In the data rows, 128 means zero.
Some points, each followed by its number:
[119, 115, 36, 189, 128, 168, 91, 212, 119, 224, 162, 91, 155, 83, 125, 157, 124, 151, 117, 150, 102, 182, 123, 109, 217, 154, 146, 126, 140, 127, 90, 147, 106, 146, 135, 112, 120, 111, 148, 156, 59, 106, 65, 106, 124, 76, 119, 122] 0
[141, 90, 127, 89, 237, 129, 128, 154, 122, 87, 137, 66, 104, 106, 193, 100, 118, 137, 117, 129, 125, 168, 142, 95, 141, 137, 125, 115, 112, 126, 144, 164, 132, 141, 148, 125, 153, 157, 121, 174, 123, 97, 120, 84, 111, 169, 95, 128] 1
[82, 109, 152, 142, 157, 74, 82, 65, 99, 138, 152, 169, 139, 124, 125, 170, 71, 15, 155, 54, 135, 44, 215, 108, 82, 125, 131, 138, 116, 107, 72, 179, 124, 93, 98, 123, 110, 145, 116, 171, 183, 155, 76, 147, 66, 57, 119, 149] 2
[166, 103, 144, 185, 146, 94, 114, 81, 179, 153, 105, 111, 154, 118, 142, 63, 88, 144, 92, 180, 148, 217, 130, 121, 164, 129, 95, 160, 122, 153, 200, 181, 149, 195, 150, 119, 143, 116, 56, 88, 185, 139, 187, 100, 166, 125, 125, 100] 3
[166, 104, 143, 180, 152, 90, 119, 85, 175, 151, 104, 113, 153, 117, 139, 62, 87, 143, 94, 175, 148, 212, 132, 121, 161, 133, 98, 152, 121, 152, 198, 176, 142, 199, 149, 116, 138, 117, 58, 90, 184, 140, 187, 100, 166, 126, 130, 103] 4
[157, 125, 129, 89, 147, 78, 113, 134, 84, 110, 164, 131, 153, 104, 160, 127, 112, 165, 118, 144, 90, 163, 113, 125, 131, 153, 139, 121, 113, 147, 136, 137, 83, 70, 145, 63, 133, 161, 146, 190, 145, 116, 132, 121, 140, 89, 204, 122] 5
[156, 199, 153, 157, 66, 165, 112, 86, 141, 176, 154, 113, 108, 186, 104, 124, 81, 178, 87, 164, 135, 163, 148, 147, 167, 61, 172, 107, 200, 124, 177, 143, 150, 166, 123, 136, 159, 108, 83, 109, 124, 148, 131, 107, 138, 186, 93, 107] 6
[81, 89, 150, 160, 165, 109, 64, 100, 109, 118, 134, 179, 113, 132, 162, 168, 51, 3, 135, 103, 149, 40, 169, 92, 90, 169, 142, 118, 81, 115, 87, 155, 160, 53, 54, 107, 141, 152, 115, 182, 192, 151, 114, 133, 89, 111, 116, 135] 7
[148, 189, 79, 171, 105, 155, 110, 171, 161, 183, 143, 120, 128, 112, 137, 91, 143, 126, 70, 161, 156, 178, 101, 129, 230, 119, 154, 116, 164, 96, 122, 146, 120, 162, 159, 138, 149, 90, 117, 140, 102, 135, 118, 96, 150, 104, 121, 149] 8
[137, 140, 120, 144, 106, 139, 95, 132, 135, 141, 159, 150, 96, 186, 85, 163, 75, 216, 118, 198, 112, 178, 148, 150, 132, 51, 181, 104, 183, 144, 186, 97, 90, 162, 102, 133, 119, 112, 132, 96, 120, 117, 118, 131, 140, 150, 94, 123] 9
[137, 147, 152, 72, 118, 167, 203, 126, 130, 99, 99, 104, 110, 118, 94, 110, 206, 158, 129, 89, 106, 91, 109, 120, 99, 137, 83, 126, 136, 137, 101, 117, 125, 110, 112, 163, 98, 129, 154, 98, 130, 150, 123, 100, 148, 174, 118, 165] 10
[107, 111, 119, 116, 107, 147, 135, 185, 152, 188, 152, 160, 112, 138, 83, 158, 154, 130, 169, 134, 105, 131, 128, 167, 122, 101, 156, 147, 144, 82, 157, 79, 152, 91, 194, 104, 84, 140, 162, 112, 134, 121, 148, 118, 114, 152, 157, 74] 11
[136, 102, 134, 125, 128, 145, 186, 153, 105, 135, 93, 144, 108, 96, 89, 70, 148, 119, 126, 89, 132, 64, 140, 115, 87, 184, 108, 123, 155, 176, 138, 109, 114, 149, 108, 96, 108, 101, 137, 110, 84, 190, 128, 136, 179, 144, 101, 175] 12
[114, 115, 141, 100, 175, 115, 124, 41, 76, 96, 161, 176, 130, 148, 128, 143, 151, 149, 170, 117, 152, 63, 140, 117, 125, 72, 79, 89, 178, 136, 101, 148, 141, 121, 162, 118, 145, 124, 124, 153, 139, 165, 133, 187, 87, 104, 160, 91] 13
[174, 172, 173, 141, 112, 166, 122, 106, 148, 183, 143, 167, 69, 163, 94, 141, 107, 188, 82, 133, 111, 157, 135, 103, 166, 98, 163, 141, 143, 100, 158, 120, 131, 213, 127, 142, 148, 126, 130, 98, 135, 134, 124, 141, 103, 160, 84, 119] 14
[142, 173, 110, 119, 90, 134, 120, 99, 130, 131, 172, 127, 129, 138, 184, 117, 121, 145, 88, 155, 166, 157, 100, 135, 169, 116, 158, 100, 162, 107, 122, 146, 128, 100, 148, 119, 144, 115, 106, 152, 143, 112, 124, 124, 156, 106, 168, 103] 15
[78, 122, 123, 120, 135, 105, 82, 133, 144, 185, 125, 134, 134, 142, 120, 180, 68, 61, 160, 85, 116, 48, 192, 84, 68, 122, 179, 155, 115, 105, 78, 184, 127, 58, 122, 109, 109, 148, 108, 117, 175, 125, 73, 124, 103, 111, 135, 143] 16
[167, 131, 157, 159, 131, 137, 140, 61, 166, 162, 93, 103, 128, 97, 167, 89, 123, 183, 101, 164, 152, 170, 125, 119, 170, 118, 81, 180, 75, 91, 163, 151, 148, 200, 134, 137, 151, 116, 101, 86, 178, 124, 181, 78, 121, 142, 138, 69] 17
[118, 171, 110, 195, 137, 133, 156, 97, 127, 112, 96, 148, 137, 137, 132, 115, 104, 140, 117, 110, 112, 80, 78, 152, 123, 197, 67, 145, 83, 101, 89, 84, 122, 179, 139, 142, 141, 145, 158, 110, 105, 129, 155, 154, 138, 113, 93, 102] 18
[158, 143, 164, 145, 132, 181, 165, 148, 142, 165, 144, 168, 83, 103, 113, 133, 187, 129, 121, 121, 147, 134, 95, 159, 135, 143, 109, 141, 91, 78, 155, 46, 130, 146, 173, 154, 93, 147, 195, 140, 128, 134, 156, 121, 82, 149, 128, 69] 19
[137, 156, 104, 126, 102, 143, 205, 98, 113, 116, 127, 135, 120, 106, 120, 83, 163, 142, 93, 145, 154, 123, 110, 137, 130, 117, 98, 128, 138, 128, 100, 104, 128, 120, 167, 156, 131, 165, 138, 82, 133, 133, 143, 168, 99, 150, 99, 131] 20
[117, 126, 71, 112, 111, 110, 159, 110, 72, 133, 176, 141, 149, 142, 121, 89, 127, 84, 117, 161, 135, 169, 102, 171, 151, 103, 119, 90, 176, 185, 103, 146, 117, 96, 130, 89, 126, 135, 122, 131, 133, 131, 127, 138, 114, 125, 140, 133] 21
[160, 110, 146, 105, 196, 125, 160, 152, 155, 117, 160, 86, 123, 132, 197, 119, 129, 147, 124, 100, 119, 139, 93, 113, 146, 146, 138, 98, 130, 92, 116, 159, 116, 127, 140, 141, 133, 148, 142, 128, 116, 82, 138, 54, 148, 160, 104, 129] 22
[93, 109, 156, 88, 139, 126, 183, 106, 62, 86, 102, 149, 115, 79, 72, 95, 169, 114, 146, 53, 110, 45, 172, 145, 99, 144, 84, 128, 154, 139, 104, 105, 120, 131, 95, 110, 99, 101, 154, 143, 89, 197, 119, 110, 116, 125, 122, 171] 23
[129, 111, 137, 112, 140, 160, 191, 148, 89, 118, 93, 124, 114, 109, 66, 56, 149, 124, 136, 84, 126, 72, 141, 139, 76, 196, 99, 127, 162, 195, 142, 106, 100, 129, 108, 101, 106, 131, 139, 115, 75, 204, 129, 115, 171, 163, 95, 174] 24
[155, 122, 157, 133, 90, 128, 112, 117, 130, 154, 140, 129, 72, 164, 121, 159, 51, 166, 110, 129, 96, 165, 193, 76, 123, 50, 154, 87, 158, 148, 180, 133, 176, 170, 108, 110, 157, 125, 91, 118, 143, 129, 93, 160, 102, 187, 78, 93] 25
[131, 113, 82, 121, 121, 119, 116, 131, 111, 176, 109, 138, 153, 122, 116, 121, 115, 107, 144, 119, 157, 134, 110, 124, 136, 147, 130, 129, 125, 151, 144, 135, 138, 180, 125, 140, 154, 120, 100, 120, 132, 141, 103, 173, 177, 134, 128, 105] 26
[121, 86, 68, 102, 71, 119, 145, 129, 194, 63, 45, 20, 184, 141, 140, 156, 153, 106, 179, 135, 127, 80, 90, 157, 121, 150, 151, 151, 105, 130, 159, 176, 158, 156, 118, 143, 128, 110, 102, 64, 90, 70, 167, 93, 131, 100, 105, 208] 27
[97, 102, 100, 102, 154, 132, 89, 111, 104, 55, 147, 177, 118, 140, 163, 120, 108, 128, 109, 163, 134, 171, 72, 130, 168, 172, 133, 101, 110, 135, 118, 127, 135, 72, 117, 115, 164, 157, 130, 194, 166, 114, 163, 127, 123, 117, 189, 99] 28
[151, 97, 85, 132, 133, 100, 119, 138, 202, 59, 95, 82, 151, 149, 149, 171, 134, 138, 195, 198, 156, 88, 86, 188, 90, 135, 162, 123, 132, 152, 178, 99, 75, 138, 86, 151, 95, 129, 105, 46, 100, 76, 166, 66, 133, 74, 101, 201] 29
[119, 112, 117, 112, 161, 130, 128, 64, 93, 129, 127, 180, 132, 129, 113, 142, 165, 151, 166, 127, 149, 86, 135, 104, 140, 64, 87, 104, 168, 116, 93, 163, 134, 158, 166, 124, 144, 101, 121, 159, 135, 151, 120, 191, 97, 93, 158, 108] 30
[92, 123, 36, 142, 97, 124, 106, 199, 128, 137, 126, 88, 152, 97, 125, 95, 122, 132, 69, 128, 98, 194, 105, 107, 234, 140, 140, 133, 129, 122, 117, 170, 145, 156, 175, 113, 164, 93, 151, 142, 83, 102, 123, 120, 148, 94, 126, 156] 31
[156, 98, 83, 119, 146, 90, 114, 147, 222, 59, 90, 99, 142, 145, 148, 175, 156, 133, 176, 210, 161, 100, 75, 172, 106, 133, 170, 132, 126, 139, 176, 111, 76, 164, 95, 168, 84, 118, 102, 51, 117, 65, 164, 90, 137, 55, 107, 228] 32
[102, 88, 141, 144, 144, 166, 118, 151, 110, 104, 165, 186, 96, 136, 104, 129, 141, 83, 151, 150, 134, 141, 96, 196, 145, 155, 110, 110, 117, 109, 173, 40, 173, 71, 133, 108, 115, 172, 173, 184, 144, 160, 193, 106, 96, 166, 144, 55] 33
[140, 113, 51, 197, 112, 130, 120, 212, 126, 205, 129, 140, 144, 108, 109, 78, 81, 114, 112, 118, 130, 177, 115, 110, 188, 173, 145, 107, 161, 161, 129, 144, 79, 160, 146, 97, 160, 125, 120, 132, 65, 149, 99, 111, 166, 96, 110, 130] 34
New points follow, each followed by the numbers of its two nearest points above, looking only along the 6 directions in which the numbered points spread most, nearest first.
[152, 94, 183, 132, 106, 115, 141, 140, 118, 110, 171, 63, 123, 96, 172, 143, 166, 155, 83, 104, 146, 157, 158, 97, 127, 108, 147, 141, 165, 153, 123, 112, 96, 62, 114, 116, 154, 157, 122, 115, 75, 143, 91, 147, 111, 89, 130, 121] >> 21 26
[92, 155, 64, 206, 166, 88, 118, 131, 164, 64, 95, 168, 146, 150, 117, 133, 111, 170, 102, 207, 107, 136, 69, 159, 111, 143, 88, 137, 116, 116, 107, 88, 88, 183, 148, 146, 95, 110, 157, 107, 127, 90, 161, 183, 180, 70, 101, 165] >> 22 1
[127, 129, 106, 120, 114, 109, 122, 145, 108, 162, 100, 131, 151, 112, 116, 131, 110, 91, 138, 99, 159, 137, 104, 139, 127, 162, 134, 118, 99, 157, 165, 96, 136, 171, 112, 160, 152, 121, 103, 126, 126, 146, 106, 161, 162, 157, 127, 88] >> 26 21
[107, 145, 58, 192, 155, 101, 107, 159, 162, 99, 117, 163, 138, 133, 120, 125, 115, 175, 98, 207, 113, 166, 85, 140, 148, 122, 117, 131, 131, 120, 117, 102, 80, 179, 145, 141, 107, 99, 153, 114, 117, 95, 141, 154, 172, 74, 111, 163] >> 22 8
[164, 134, 162, 112, 108, 100, 188, 130, 162, 145, 105, 76, 128, 118, 114, 170, 216, 145, 63, 106, 137, 163, 119, 50, 120, 97, 101, 146, 148, 117, 89, 155, 104, 107, 111, 155, 102, 168, 128, 81, 109, 93, 100, 152, 142, 70, 92, 159] >> 26 18
[92, 164, 87, 196, 129, 110, 154, 106, 113, 109, 72, 167, 160, 143, 119, 137, 108, 85, 118, 140, 101, 125, 54, 169, 107, 154, 65, 105, 96, 147, 89, 115, 122, 177, 124, 122, 116, 80, 149, 167, 110, 114, 149, 175, 134, 112, 126, 116] >> 18 21
[93, 143, 47, 210, 142, 112, 130, 130, 158, 81, 72, 158, 153, 149, 111, 140, 113, 180, 123, 207, 107, 124, 78, 158, 102, 127, 88, 136, 117, 112, 107, 98, 89, 190, 142, 146, 104, 100, 156, 106, 106, 92, 146, 181, 185, 87, 99, 153] >> 22 18
[150, 94, 115, 168, 122, 160, 148, 165, 150, 186, 142, 176, 114, 131, 72, 105, 158, 102, 148, 149, 141, 164, 112, 164, 121, 138, 123, 137, 145, 125, 180, 95, 131, 154, 189, 118, 90, 145, 152, 139, 130, 142, 147, 151, 143, 130, 118, 99] >> 20 21
[172, 92, 103, 159, 108, 117, 159, 157, 212, 117, 34, 94, 161, 135, 125, 148, 127, 81, 187, 129, 161, 80, 88, 150, 80, 187, 156, 122, 119, 171, 182, 137, 97, 183, 102, 157, 119, 123, 71, 67, 78, 108, 155, 95, 143, 97, 84, 192] >> 27 29
[142, 158, 173, 80, 122, 171, 219, 136, 137, 84, 92, 106, 103, 102, 92, 114, 204, 159, 117, 78, 103, 91, 106, 119, 86, 145, 83, 110, 132, 148, 111, 99, 115, 103, 117, 171, 91, 120, 162, 108, 115, 156, 134, 95, 134, 190, 113, 160] >> 10 24
[140, 111, 52, 196, 118, 131, 121, 213, 126, 204, 131, 138, 143, 111, 107, 76, 82, 115, 111, 116, 130, 174, 118, 112, 188, 174, 147, 109, 162, 161, 131, 146, 80, 158, 144, 94, 162, 125, 124, 132, 67, 148, 100, 109, 169, 96, 105, 131] >> 34 31
[74, 131, 111, 200, 134, 129, 135, 130, 122, 65, 45, 170, 141, 131, 115, 139, 101, 104, 113, 138, 113, 105, 73, 141, 125, 181, 77, 111, 80, 118, 107, 86, 153, 130, 99, 139, 156, 127, 138, 161, 100, 139, 176, 164, 140, 144, 107, 105] >> 18 22
[165, 124, 174, 128, 125, 99, 179, 131, 127, 176, 114, 105, 99, 77, 145, 152, 193, 128, 48, 84, 167, 119, 135, 52, 138, 139, 112, 164, 118, 97, 93, 110, 105, 146, 93, 117, 115, 152, 144, 89, 81, 125, 113, 157, 123, 51, 87, 138] >> 26 18
[129, 184, 73, 134, 62, 147, 173, 85, 130, 126, 143, 110, 154, 140, 121, 67, 158, 135, 90, 193, 175, 142, 118, 162, 151, 71, 129, 117, 196, 127, 106, 156, 150, 113, 179, 148, 136, 138, 93, 90, 139, 136, 134, 159, 147, 148, 107, 155] >> 26 20
[80, 121, 58, 89, 85, 100, 167, 98, 110, 50, 151, 77, 166, 138, 111, 65, 152, 129, 80, 165, 118, 163, 118, 148, 160, 101, 116, 137, 175, 155, 114, 166, 184, 92, 195, 124, 132, 152, 126, 82, 146, 106, 160, 195, 136, 134, 109, 178] >> 22 1
[129, 134, 121, 140, 129, 116, 91, 157, 139, 124, 155, 157, 102, 170, 110, 136, 84, 198, 131, 185, 129, 171, 132, 159, 112, 84, 193, 108, 160, 147, 166, 73, 62, 145, 106, 126, 118, 119, 141, 98, 87, 119, 126, 116, 147, 141, 115, 145] >> 9 11
[139, 161, 178, 82, 122, 169, 219, 135, 136, 83, 90, 101, 100, 102, 90, 112, 206, 158, 116, 77, 104, 89, 110, 118, 88, 145, 78, 109, 130, 149, 113, 98, 115, 100, 113, 176, 90, 121, 160, 112, 114, 157, 133, 95, 136, 187, 113, 162] >> 10 24
[119, 106, 159, 150, 142, 80, 111, 27, 117, 108, 122, 105, 170, 113, 126, 95, 85, 143, 136, 135, 126, 178, 168, 171, 165, 96, 65, 148, 123, 128, 169, 160, 151, 155, 128, 124, 143, 129, 74, 119, 177, 155, 179, 69, 99, 120, 153, 62] >> 17 4
[168, 140, 161, 111, 143, 121, 158, 83, 155, 111, 167, 159, 113, 162, 181, 159, 165, 166, 129, 131, 142, 85, 84, 69, 121, 76, 87, 68, 157, 118, 97, 147, 158, 113, 159, 142, 123, 118, 129, 103, 169, 114, 145, 185, 134, 127, 147, 104] >> 30 13
[157, 141, 132, 96, 102, 113, 140, 103, 151, 108, 188, 140, 122, 162, 176, 148, 116, 166, 109, 119, 114, 173, 88, 106, 142, 117, 133, 88, 143, 124, 106, 149, 117, 87, 142, 139, 125, 149, 127, 119, 176, 82, 119, 127, 143, 117, 165, 96] >> 15 21
[115, 180, 144, 80, 111, 114, 78, 115, 90, 113, 143, 137, 147, 155, 128, 118, 126, 77, 175, 87, 146, 108, 161, 155, 130, 155, 114, 162, 86, 99, 113, 102, 171, 141, 95, 162, 142, 131, 123, 125, 177, 105, 120, 144, 162, 121, 144, 115] >> 30 13
[142, 179, 162, 148, 92, 111, 97, 160, 153, 161, 145, 155, 118, 145, 164, 93, 99, 126, 110, 135, 182, 138, 125, 153, 138, 113, 219, 110, 140, 101, 141, 84, 106, 145, 116, 125, 146, 104, 103, 115, 60, 148, 131, 101, 154, 155, 138, 149] >> 26 15
[120, 102, 140, 126, 174, 166, 117, 99, 109, 82, 109, 196, 99, 138, 159, 157, 147, 145, 138, 166, 168, 77, 82, 89, 135, 100, 91, 68, 128, 134, 123, 117, 174, 102, 129, 127, 173, 101, 129, 182, 137, 159, 173, 187, 106, 165, 163, 76] >> 13 30
[149, 139, 174, 133, 130, 111, 120, 166, 137, 168, 141, 183, 93, 122, 164, 102, 108, 134, 126, 95, 159, 118, 119, 127, 123, 157, 190, 133, 87, 98, 123, 56, 87, 166, 108, 124, 142, 135, 150, 103, 60, 143, 133, 113, 125, 138, 133, 131] >> 21 20
[101, 118, 104, 84, 150, 96, 105, 71, 90, 79, 165, 167, 142, 133, 127, 124, 124, 135, 126, 116, 123, 174, 120, 144, 160, 129, 121, 124, 148, 132, 99, 162, 95, 110, 156, 128, 133, 149, 128, 185, 159, 113, 120, 142, 100, 65, 191, 115] >> 5 28
[101, 140, 43, 134, 115, 135, 100, 229, 152, 208, 111, 132, 142, 113, 91, 124, 118, 156, 119, 129, 94, 176, 120, 100, 207, 123, 178, 143, 149, 108, 100, 152, 96, 136, 174, 112, 153, 114, 129, 113, 87, 116, 92, 92, 138, 116, 147, 138] >> 0 34
[159, 124, 175, 118, 148, 65, 104, 207, 126, 168, 109, 168, 137, 100, 129, 114, 125, 147, 140, 129, 104, 149, 135, 127, 100, 135, 205, 149, 84, 125, 149, 86, 65, 143, 116, 83, 138, 131, 150, 156, 61, 141, 121, 115, 145, 131, 168, 182] >> 21 26
[97, 113, 118, 120, 89, 152, 144, 143, 136, 106, 126, 90, 131, 121, 104, 133, 165, 126, 111, 135, 109, 169, 109, 170, 148, 108, 111, 139, 115, 108, 180, 110, 188, 118, 196, 134, 104, 109, 176, 147, 127, 111, 176, 133, 107, 160, 135, 84] >> 19 20
[71, 137, 120, 118, 143, 118, 81, 121, 132, 171, 129, 115, 143, 156, 98, 170, 68, 71, 170, 90, 107, 49, 188, 105, 62, 133, 169, 159, 123, 123, 78, 181, 115, 43, 126, 118, 119, 169, 112, 122, 170, 135, 79, 117, 92, 125, 135, 132] >> 16 2
[153, 188, 180, 141, 76, 164, 79, 125, 137, 161, 144, 173, 89, 215, 72, 123, 82, 149, 139, 121, 98, 141, 210, 116, 132, 86, 158, 152, 167, 108, 144, 145, 142, 177, 111, 131, 142, 114, 114, 114, 148, 110, 118, 136, 135, 137, 100, 144] >> 25 14
[156, 103, 109, 140, 151, 147, 147, 102, 127, 156, 120, 168, 124, 146, 123, 111, 147, 148, 145, 158, 168, 92, 114, 76, 105, 105, 109, 101, 173, 159, 127, 173, 134, 161, 171, 110, 144, 110, 105, 121, 133, 155, 127, 215, 156, 123, 131, 125] >> 26 30
[163, 117, 154, 98, 139, 61, 142, 161, 102, 170, 94, 100, 150, 63, 123, 164, 182, 134, 92, 123, 112, 141, 139, 83, 122, 126, 128, 162, 96, 123, 133, 131, 108, 129, 105, 88, 119, 139, 137, 153, 109, 121, 101, 159, 148, 73, 144, 163] >> 26 21
[139, 100, 144, 103, 131, 108, 162, 133, 118, 125, 86, 67, 107, 91, 128, 149, 173, 127, 87, 114, 144, 158, 171, 42, 102, 88, 95, 136, 124, 150, 121, 146, 135, 119, 104, 121, 130, 159, 109, 124, 111, 118, 78, 173, 110, 106, 89, 136] >> 26 30
[146, 109, 142, 139, 145, 97, 121, 59, 113, 142, 143, 103, 156, 133, 166, 100, 93, 117, 119, 172, 139, 209, 112, 169, 161, 100, 93, 119, 116, 162, 175, 171, 145, 152, 105, 90, 136, 96, 85, 131, 182, 127, 180, 58, 115, 140, 171, 69] >> 17 4
[177, 118, 185, 109, 165, 33, 153, 172, 121, 157, 98, 96, 136, 56, 118, 159, 212, 133, 40, 125, 110, 161, 146, 47, 128, 128, 131, 174, 120, 131, 124, 139, 83, 117, 115, 72, 101, 160, 141, 144, 88, 125, 115, 166, 142, 27, 121, 204] >> 26 21
[108, 119, 111, 142, 171, 105, 78, 106, 137, 110, 163, 132, 124, 147, 143, 171, 86, 100, 142, 165, 151, 77, 159, 127, 67, 111, 152, 126, 130, 140, 116, 139, 78, 79, 97, 136, 91, 144, 132, 125, 176, 114, 98, 131, 107, 77, 115, 166] >> 16 7
[172, 93, 101, 160, 106, 115, 159, 158, 217, 114, 33, 91, 162, 137, 123, 149, 129, 75, 193, 126, 159, 71, 84, 153, 78, 192, 158, 122, 120, 172, 183, 138, 95, 180, 101, 155, 118, 124, 71, 65, 77, 108, 157, 97, 139, 93, 81, 200] >> 27 29
[144, 98, 186, 148, 103, 111, 90, 179, 148, 121, 192, 148, 109, 119, 206, 112, 84, 143, 139, 103, 143, 144, 156, 130, 112, 111, 228, 115, 131, 131, 136, 78, 91, 91, 118, 113, 171, 119, 128, 124, 68, 151, 101, 121, 116, 144, 166, 130] >> 21 15
[103, 130, 80, 140, 114, 148, 157, 121, 97, 117, 178, 86, 159, 113, 115, 143, 145, 143, 116, 178, 124, 151, 130, 157, 129, 120, 115, 107, 171, 170, 100, 122, 141, 76, 163, 142, 83, 165, 127, 110, 111, 116, 111, 178, 100, 132, 101, 130] >> 21 11
[112, 120, 38, 126, 110, 112, 161, 120, 128, 86, 149, 138, 140, 131, 105, 95, 149, 180, 113, 239, 151, 164, 119, 157, 119, 59, 128, 118, 184, 151, 115, 124, 94, 108, 160, 144, 98, 142, 131, 67, 144, 102, 132, 180, 150, 113, 105, 179] >> 22 20
[90, 157, 66, 217, 138, 107, 138, 140, 160, 65, 64, 157, 151, 137, 113, 150, 106, 169, 115, 197, 106, 123, 71, 166, 96, 138, 81, 125, 101, 123, 112, 72, 84, 175, 140, 161, 100, 90, 161, 113, 99, 94, 155, 178, 171, 93, 99, 141] >> 22 18
[160, 118, 121, 105, 191, 151, 162, 150, 162, 128, 136, 78, 132, 133, 174, 117, 150, 165, 131, 117, 116, 158, 88, 114, 152, 134, 128, 115, 130, 92, 109, 179, 109, 138, 153, 159, 138, 150, 140, 132, 115, 78, 128, 55, 144, 164, 106, 134] >> 22 1
[56, 150, 62, 177, 115, 97, 134, 110, 140, 44, 72, 98, 184, 150, 116, 114, 111, 128, 90, 132, 71, 122, 72, 149, 143, 172, 71, 155, 97, 116, 99, 142, 182, 172, 179, 128, 133, 108, 153, 122, 111, 95, 178, 196, 167, 103, 104, 155] >> 22 1
[124, 168, 129, 113, 89, 159, 102, 130, 106, 94, 135, 154, 129, 162, 141, 111, 113, 129, 160, 108, 124, 137, 153, 132, 114, 155, 113, 135, 114, 120, 92, 138, 104, 87, 133, 132, 136, 128, 148, 165, 145, 80, 123, 125, 141, 99, 178, 105] >> 21 5
[125, 129, 150, 104, 134, 92, 104, 151, 92, 150, 162, 171, 124, 163, 135, 105, 99, 87, 148, 119, 147, 171, 107, 176, 114, 127, 188, 99, 124, 173, 130, 90, 72, 123, 84, 91, 129, 120, 134, 148, 71, 144, 124, 99, 116, 149, 170, 136] >> 21 11
[129, 152, 165, 140, 180, 126, 99, 81, 139, 160, 150, 145, 101, 118, 153, 144, 111, 49, 107, 90, 153, 60, 156, 80, 98, 163, 131, 168, 80, 94, 76, 161, 120, 119, 118, 146, 115, 170, 136, 139, 202, 136, 96, 141, 74, 81, 102, 157] >> 7 30
[120, 109, 138, 145, 135, 115, 88, 169, 121, 159, 191, 121, 138, 130, 153, 155, 104, 133, 146, 133, 129, 140, 136, 149, 120, 152, 190, 115, 136, 142, 116, 81, 117, 115, 112, 109, 91, 141, 138, 122, 57, 119, 109, 126, 122, 118, 127, 136] >> 21 11
[106, 122, 109, 109, 129, 118, 78, 123, 81, 169, 195, 85, 160, 108, 157, 205, 112, 119, 148, 117, 130, 126, 125, 150, 154, 154, 139, 121, 104, 127, 130, 91, 181, 133, 86, 140, 106, 131, 124, 134, 131, 112, 87, 154, 131, 127, 132, 73] >> 21 15
[142, 149, 151, 73, 117, 159, 198, 118, 135, 101, 105, 103, 116, 115, 100, 116, 199, 156, 131, 93, 108, 98, 107, 120, 102, 134, 86, 123, 132, 135, 106, 120, 130, 115, 113, 170, 102, 132, 148, 99, 137, 144, 119, 104, 149, 173, 122, 158] >> 10 20
[128, 126, 54, 152, 119, 129, 112, 185, 84, 198, 160, 150, 138, 116, 129, 112, 108, 83, 110, 131, 121, 196, 95, 137, 208, 129, 137, 88, 149, 163, 104, 147, 90, 139, 112, 79, 148, 91, 144, 174, 92, 131, 97, 88, 121, 94, 151, 118] >> 0 31
[158, 106, 126, 136, 166, 137, 133, 93, 114, 144, 148, 167, 123, 162, 141, 113, 128, 150, 146, 148, 172, 81, 108, 85, 108, 110, 104, 83, 183, 173, 134, 156, 130, 141, 172, 100, 149, 122, 105, 124, 125, 162, 144, 203, 149, 125, 139, 103] >> 30 26
[129, 177, 95, 136, 65, 124, 176, 91, 124, 115, 162, 119, 145, 136, 138, 69, 144, 121, 83, 174, 178, 119, 127, 158, 147, 85, 136, 99, 196, 127, 112, 135, 158, 99, 163, 131, 132, 130, 89, 84, 137, 143, 143, 156, 151, 142, 103, 154] >> 26 20
[80, 141, 76, 51, 104, 122, 103, 138, 108, 175, 94, 102, 167, 129, 98, 169, 129, 139, 181, 107, 124, 117, 118, 148, 131, 114, 161, 159, 99, 105, 127, 118, 161, 130, 125, 158, 150, 127, 103, 95, 146, 119, 93, 136, 149, 181, 168, 79] >> 21 26
[155, 178, 161, 151, 47, 185, 89, 130, 130, 183, 121, 166, 94, 212, 63, 130, 79, 164, 159, 119, 95, 136, 219, 118, 123, 80, 158, 151, 166, 105, 139, 148, 143, 185, 101, 127, 151, 100, 121, 110, 130, 112, 103, 132, 142, 153, 91, 131] >> 25 14
[173, 106, 172, 133, 147, 91, 139, 185, 123, 167, 172, 174, 114, 82, 121, 149, 170, 114, 130, 142, 94, 139, 126, 155, 122, 127, 131, 137, 106, 89, 181, 62, 141, 115, 170, 63, 71, 138, 187, 180, 141, 141, 163, 130, 119, 107, 160, 110] >> 33 11
[142, 147, 153, 78, 119, 167, 207, 129, 133, 100, 102, 110, 109, 115, 92, 102, 203, 160, 125, 88, 105, 95, 111, 117, 94, 139, 86, 123, 141, 140, 99, 119, 118, 109, 114, 161, 98, 129, 155, 100, 126, 147, 121, 101, 148, 172, 119, 172] >> 10 24
[152, 132, 118, 103, 123, 134, 137, 99, 108, 130, 172, 156, 104, 117, 191, 124, 122, 162, 106, 118, 144, 140, 92, 109, 156, 162, 130, 122, 103, 101, 100, 123, 103, 118, 138, 117, 142, 146, 154, 139, 148, 101, 127, 132, 122, 94, 172, 86] >> 5 21
[118, 124, 128, 126, 148, 94, 82, 187, 136, 111, 155, 168, 114, 156, 132, 115, 91, 177, 143, 179, 149, 166, 121, 172, 100, 108, 211, 112, 132, 150, 155, 47, 36, 125, 101, 129, 117, 133, 149, 99, 62, 119, 134, 99, 151, 132, 142, 163] >> 11 22
[113, 135, 128, 66, 126, 106, 118, 111, 83, 100, 108, 84, 126, 93, 161, 167, 116, 100, 140, 95, 144, 140, 140, 119, 111, 112, 100, 104, 65, 151, 160, 83, 189, 135, 95, 180, 159, 138, 99, 145, 173, 127, 87, 164, 106, 198, 129, 57] >> 30 13
[109, 95, 161, 140, 134, 117, 143, 154, 115, 111, 62, 128, 115, 92, 119, 155, 163, 103, 69, 121, 155, 144, 116, 84, 138, 140, 117, 127, 109, 134, 123, 101, 125, 94, 66, 124, 146, 146, 127, 152, 76, 141, 141, 136, 118, 112, 110, 125] >> 18 21
